One turning vector, and how many ticks it has turned:
The counts run from 0 to 544.
100, 193, 133, 161, 141, 132, 125, 86, 128, 143, 147, 93, 143, 126, 131, 97, 158, 141, 134, 124, 151, 183, 107, 142, 142, 167, 130, 102, 95, 128, 127, 133, 116, 100, 91, 99, 129, 151, 126, 107, 109, 125, 68, 148, 138, 146, 163, 87, 132, 144, 149, 118, 177, 116, 152, 118, 99, 109, 124, 89, 110, 145 -> 246
69, 150, 132, 135, 147, 119, 136, 95, 161, 139, 147, 129, 117, 121, 130, 110, 119, 115, 104, 113, 189, 173, 164, 141, 159, 155, 114, 127, 113, 125, 84, 145, 135, 127, 91, 107, 121, 119, 133, 96, 138, 163, 69, 119, 125, 114, 110, 110, 92, 119, 135, 168, 174, 119, 164, 134, 97, 178, 111, 113, 121, 138 -> 111
79, 172, 128, 157, 116, 156, 105, 105, 130, 154, 150, 109, 131, 118, 121, 124, 164, 125, 113, 159, 129, 184, 110, 135, 167, 141, 111, 109, 65, 126, 126, 159, 103, 139, 93, 85, 111, 169, 128, 142, 120, 149, 75, 155, 120, 122, 133, 122, 118, 127, 138, 173, 148, 138, 158, 111, 76, 118, 131, 134, 119, 132 -> 376
74, 148, 126, 154, 129, 139, 126, 97, 148, 159, 150, 145, 111, 135, 105, 114, 118, 109, 133, 141, 188, 180, 119, 130, 168, 152, 105, 136, 79, 114, 113, 152, 104, 124, 95, 95, 125, 164, 143, 105, 135, 161, 72, 122, 124, 101, 122, 103, 99, 117, 151, 197, 145, 143, 141, 125, 107, 148, 118, 136, 114, 143 -> 214
107, 186, 149, 145, 125, 113, 127, 104, 142, 152, 136, 111, 149, 101, 118, 99, 168, 143, 90, 104, 141, 176, 135, 135, 143, 155, 125, 82, 97, 113, 124, 137, 121, 133, 112, 93, 133, 128, 139, 120, 113, 165, 75, 154, 92, 138, 156, 106, 93, 135, 130, 147, 167, 82, 159, 132, 71, 142, 128, 99, 97, 129 -> 357
116, 190, 104, 136, 107, 154, 109, 114, 145, 150, 136, 109, 135, 127, 122, 84, 127, 110, 150, 125, 154, 191, 130, 117, 156, 180, 136, 103, 80, 112, 130, 156, 107, 128, 101, 101, 152, 136, 133, 127, 112, 158, 81, 134, 115, 136, 154, 97, 132, 110, 149, 199, 169, 108, 129, 139, 104, 140, 120, 108, 112, 126 -> 34
80, 149, 129, 124, 142, 147, 142, 104, 161, 133, 117, 166, 115, 145, 103, 122, 97, 96, 120, 121, 172, 168, 134, 126, 157, 149, 102, 140, 99, 119, 111, 134, 107, 120, 93, 88, 107, 132, 125, 104, 146, 171, 86, 121, 106, 102, 151, 83, 88, 113, 138, 181, 148, 150, 133, 115, 110, 155, 89, 140, 89, 173 -> 217
97, 169, 145, 159, 137, 146, 107, 106, 134, 165, 135, 112, 139, 119, 111, 96, 164, 142, 109, 148, 135, 195, 105, 128, 133, 163, 108, 102, 73, 116, 135, 139, 123, 125, 89, 89, 140, 155, 124, 142, 117, 155, 76, 156, 129, 139, 162, 105, 115, 142, 149, 158, 157, 133, 159, 114, 69, 99, 117, 111, 97, 141 -> 254
85, 152, 149, 123, 177, 150, 123, 92, 141, 131, 129, 125, 121, 124, 92, 111, 99, 124, 145, 116, 149, 191, 110, 123, 148, 168, 117, 129, 94, 142, 130, 137, 124, 91, 75, 107, 130, 119, 121, 149, 130, 143, 80, 131, 126, 127, 166, 91, 77, 129, 135, 166, 151, 142, 158, 115, 115, 120, 93, 128, 98, 172 -> 422
98, 166, 118, 138, 90, 153, 131, 92, 168, 139, 101, 113, 144, 143, 130, 97, 127, 88, 124, 113, 175, 173, 112, 131, 130, 160, 95, 108, 77, 100, 115, 128, 117, 143, 101, 85, 115, 125, 121, 75, 129, 154, 85, 105, 112, 129, 162, 91, 106, 130, 159, 155, 157, 133, 119, 134, 107, 117, 100, 110, 126, 147 -> 330
78, 150, 142, 132, 117, 168, 121, 96, 148, 133, 90, 121, 134, 127, 105, 123, 137, 111, 103, 148, 142, 182, 111, 134, 139, 118, 90, 104, 76, 116, 110, 135, 105, 141, 87, 61, 97, 132, 113, 125, 141, 164, 90, 138, 101, 103, 155, 114, 80, 121, 143, 174, 137, 147, 140, 130, 84, 120, 106, 154, 116, 147 -> 90
102, 179, 108, 130, 105, 158, 114, 134, 160, 152, 145, 124, 115, 122, 154, 115, 131, 95, 121, 125, 147, 167, 165, 119, 154, 169, 120, 117, 95, 127, 127, 152, 131, 143, 103, 109, 126, 134, 130, 142, 119, 174, 83, 128, 104, 147, 128, 106, 115, 118, 127, 198, 183, 129, 159, 106, 81, 160, 93, 100, 112, 145 -> 154
83, 167, 124, 163, 148, 131, 111, 76, 133, 145, 152, 93, 136, 121, 117, 96, 147, 138, 130, 113, 160, 199, 103, 137, 146, 180, 123, 121, 72, 123, 121, 148, 126, 109, 84, 109, 137, 131, 132, 112, 118, 123, 64, 124, 140, 128, 141, 114, 113, 135, 143, 144, 161, 121, 165, 132, 100, 111, 129, 105, 133, 135 -> 537
102, 177, 157, 128, 122, 147, 136, 98, 150, 126, 108, 97, 147, 100, 113, 112, 147, 131, 120, 122, 126, 171, 132, 136, 149, 127, 135, 60, 99, 129, 127, 130, 97, 133, 102, 75, 112, 120, 118, 148, 110, 152, 86, 160, 106, 127, 164, 92, 82, 120, 129, 150, 161, 97, 149, 133, 82, 125, 112, 123, 90, 135 -> 74
116, 177, 106, 111, 101, 175, 86, 116, 135, 146, 114, 113, 168, 135, 131, 107, 136, 90, 94, 111, 125, 180, 119, 136, 134, 163, 104, 113, 78, 128, 124, 146, 138, 140, 96, 106, 108, 117, 112, 122, 130, 174, 88, 136, 86, 127, 161, 110, 114, 147, 123, 177, 158, 126, 141, 123, 73, 127, 90, 106, 135, 150 -> 149
116, 166, 120, 127, 117, 152, 116, 133, 146, 158, 139, 129, 124, 129, 123, 85, 110, 105, 149, 128, 175, 185, 146, 128, 145, 174, 124, 104, 97, 119, 119, 145, 130, 118, 105, 108, 149, 137, 141, 127, 111, 176, 75, 133, 131, 133, 146, 81, 121, 136, 145, 206, 177, 118, 140, 126, 106, 147, 101, 96, 98, 139 -> 442
92, 175, 115, 115, 105, 153, 104, 113, 154, 144, 129, 108, 134, 127, 142, 129, 142, 97, 88, 122, 132, 168, 161, 137, 166, 155, 114, 109, 102, 129, 113, 153, 109, 157, 96, 103, 101, 126, 102, 137, 142, 180, 92, 141, 82, 122, 124, 128, 109, 109, 110, 184, 162, 126, 151, 122, 78, 168, 101, 129, 132, 143 -> 275
113, 178, 114, 125, 103, 170, 140, 106, 152, 118, 95, 107, 137, 130, 116, 92, 110, 105, 154, 120, 166, 177, 136, 122, 138, 139, 121, 93, 91, 112, 115, 140, 113, 125, 94, 76, 133, 112, 127, 109, 122, 153, 82, 124, 110, 135, 169, 90, 96, 111, 151, 185, 171, 105, 122, 155, 112, 133, 108, 115, 106, 139 -> 322
96, 193, 160, 150, 135, 120, 140, 98, 143, 162, 169, 109, 124, 119, 146, 132, 163, 128, 134, 108, 163, 139, 137, 128, 168, 157, 109, 110, 124, 141, 139, 121, 97, 107, 97, 115, 117, 161, 147, 122, 125, 154, 67, 156, 86, 151, 140, 95, 96, 133, 140, 132, 171, 141, 146, 104, 112, 144, 102, 94, 108, 183 -> 469
93, 156, 136, 126, 120, 169, 138, 100, 142, 126, 111, 112, 128, 131, 124, 113, 108, 104, 180, 145, 173, 172, 123, 147, 154, 124, 117, 83, 102, 148, 114, 133, 108, 100, 84, 74, 115, 142, 129, 127, 114, 135, 71, 146, 146, 118, 155, 67, 100, 141, 149, 172, 174, 140, 137, 130, 127, 127, 103, 125, 110, 151 -> 202
83, 167, 131, 155, 95, 158, 115, 88, 139, 142, 129, 87, 135, 126, 137, 116, 157, 118, 141, 163, 164, 175, 110, 150, 158, 122, 110, 85, 79, 125, 111, 143, 96, 133, 88, 77, 106, 163, 128, 113, 123, 134, 70, 150, 131, 116, 131, 110, 121, 134, 150, 164, 161, 134, 143, 135, 99, 122, 131, 127, 137, 124 -> 494
81, 167, 151, 152, 132, 110, 143, 109, 169, 170, 168, 130, 103, 118, 132, 128, 151, 111, 109, 103, 161, 155, 147, 115, 168, 185, 117, 120, 96, 119, 142, 135, 102, 137, 113, 117, 127, 155, 135, 129, 125, 164, 77, 124, 101, 135, 131, 104, 95, 109, 131, 155, 152, 140, 148, 96, 94, 148, 93, 106, 92, 163 -> 461
92, 166, 115, 158, 100, 129, 120, 87, 155, 165, 144, 116, 139, 137, 115, 100, 139, 106, 121, 118, 180, 184, 105, 130, 159, 178, 109, 123, 66, 93, 121, 151, 102, 143, 110, 106, 133, 152, 134, 78, 129, 158, 81, 111, 111, 112, 144, 112, 124, 118, 145, 169, 141, 125, 124, 132, 106, 132, 118, 114, 137, 126 -> 333
95, 161, 135, 139, 170, 137, 101, 88, 127, 147, 137, 124, 143, 126, 79, 98, 126, 136, 110, 117, 133, 203, 89, 133, 145, 180, 121, 127, 76, 127, 131, 143, 125, 105, 80, 106, 134, 134, 114, 134, 124, 148, 81, 139, 125, 116, 172, 98, 105, 137, 132, 152, 140, 128, 161, 117, 95, 105, 105, 118, 107, 152 -> 132
69, 137, 145, 138, 125, 163, 133, 104, 168, 140, 99, 130, 118, 130, 118, 121, 123, 99, 117, 158, 162, 174, 137, 135, 139, 124, 88, 111, 88, 122, 109, 127, 117, 142, 94, 66, 101, 138, 113, 127, 138, 165, 85, 131, 131, 117, 134, 98, 85, 123, 149, 175, 155, 153, 149, 115, 87, 130, 95, 143, 104, 150 -> 500
105, 201, 149, 123, 120, 118, 115, 81, 134, 153, 148, 94, 163, 122, 129, 127, 168, 119, 106, 90, 140, 150, 119, 147, 179, 155, 118, 92, 115, 137, 129, 131, 81, 123, 103, 116, 104, 147, 132, 112, 133, 160, 82, 165, 63, 120, 157, 112, 103, 138, 108, 124, 151, 122, 133, 126, 108, 149, 106, 105, 135, 166 -> 62
106, 177, 139, 129, 131, 117, 111, 86, 135, 143, 140, 121, 172, 120, 108, 114, 163, 118, 74, 79, 137, 169, 104, 154, 158, 170, 121, 107, 93, 132, 128, 135, 108, 124, 108, 111, 101, 129, 127, 97, 132, 164, 81, 149, 77, 109, 164, 105, 99, 154, 112, 135, 149, 107, 153, 119, 85, 140, 106, 107, 119, 153 -> 353
79, 147, 157, 107, 141, 135, 124, 100, 168, 147, 114, 117, 118, 127, 130, 112, 113, 109, 96, 130, 173, 167, 171, 150, 141, 144, 103, 95, 132, 130, 89, 128, 135, 131, 88, 100, 111, 121, 107, 128, 146, 181, 79, 144, 130, 112, 115, 103, 89, 124, 129, 167, 178, 137, 157, 125, 89, 161, 90, 125, 111, 150 -> 398
106, 191, 99, 121, 111, 166, 132, 122, 156, 133, 143, 133, 120, 137, 141, 118, 111, 79, 147, 101, 158, 166, 153, 118, 167, 181, 130, 129, 96, 133, 126, 153, 112, 122, 108, 107, 118, 132, 132, 116, 115, 153, 86, 115, 103, 140, 146, 81, 119, 115, 128, 190, 173, 128, 140, 115, 110, 164, 94, 104, 111, 159 -> 445
101, 197, 112, 148, 86, 143, 134, 98, 172, 152, 138, 96, 135, 138, 157, 107, 149, 92, 118, 96, 165, 157, 135, 125, 153, 179, 112, 112, 87, 107, 129, 135, 109, 152, 115, 102, 118, 139, 122, 79, 122, 152, 81, 107, 93, 143, 138, 103, 124, 116, 142, 150, 165, 131, 122, 120, 99, 135, 101, 97, 138, 147 -> 452
100, 178, 134, 138, 159, 145, 122, 95, 120, 138, 154, 111, 117, 127, 121, 112, 119, 141, 165, 112, 176, 180, 127, 123, 153, 155, 112, 137, 114, 144, 129, 140, 132, 76, 67, 114, 143, 127, 149, 128, 125, 145, 70, 138, 107, 153, 155, 102, 88, 130, 149, 166, 179, 129, 153, 133, 125, 144, 114, 102, 120, 173 -> 17
93, 178, 138, 132, 123, 164, 122, 86, 135, 127, 121, 92, 150, 128, 116, 126, 145, 111, 151, 144, 137, 174, 98, 156, 167, 127, 129, 80, 98, 149, 124, 134, 75, 116, 90, 72, 94, 160, 111, 136, 116, 130, 80, 162, 126, 109, 163, 80, 112, 141, 131, 147, 153, 135, 137, 120, 110, 112, 110, 135, 118, 150 -> 81
83, 197, 126, 116, 114, 143, 134, 88, 167, 127, 132, 80, 118, 131, 153, 132, 133, 104, 123, 111, 139, 158, 165, 134, 179, 158, 132, 102, 119, 128, 115, 142, 83, 144, 92, 103, 98, 128, 92, 126, 140, 147, 90, 134, 90, 129, 134, 116, 109, 80, 121, 150, 176, 130, 134, 125, 109, 161, 101, 128, 130, 155 -> 283
105, 151, 108, 120, 129, 166, 96, 117, 140, 140, 143, 132, 143, 120, 111, 104, 109, 90, 138, 112, 150, 191, 115, 138, 152, 182, 126, 119, 80, 147, 118, 152, 141, 110, 96, 120, 122, 125, 132, 136, 111, 159, 80, 128, 128, 111, 144, 86, 107, 156, 124, 200, 164, 130, 160, 116, 96, 141, 94, 111, 122, 146 -> 29
103, 174, 140, 123, 134, 130, 133, 97, 148, 151, 103, 142, 133, 152, 86, 96, 112, 124, 125, 127, 178, 180, 123, 128, 145, 153, 105, 109, 111, 95, 112, 135, 89, 118, 93, 81, 135, 144, 118, 86, 149, 184, 83, 140, 108, 108, 171, 86, 115, 108, 152, 168, 145, 123, 110, 145, 118, 139, 119, 133, 91, 153 -> 219
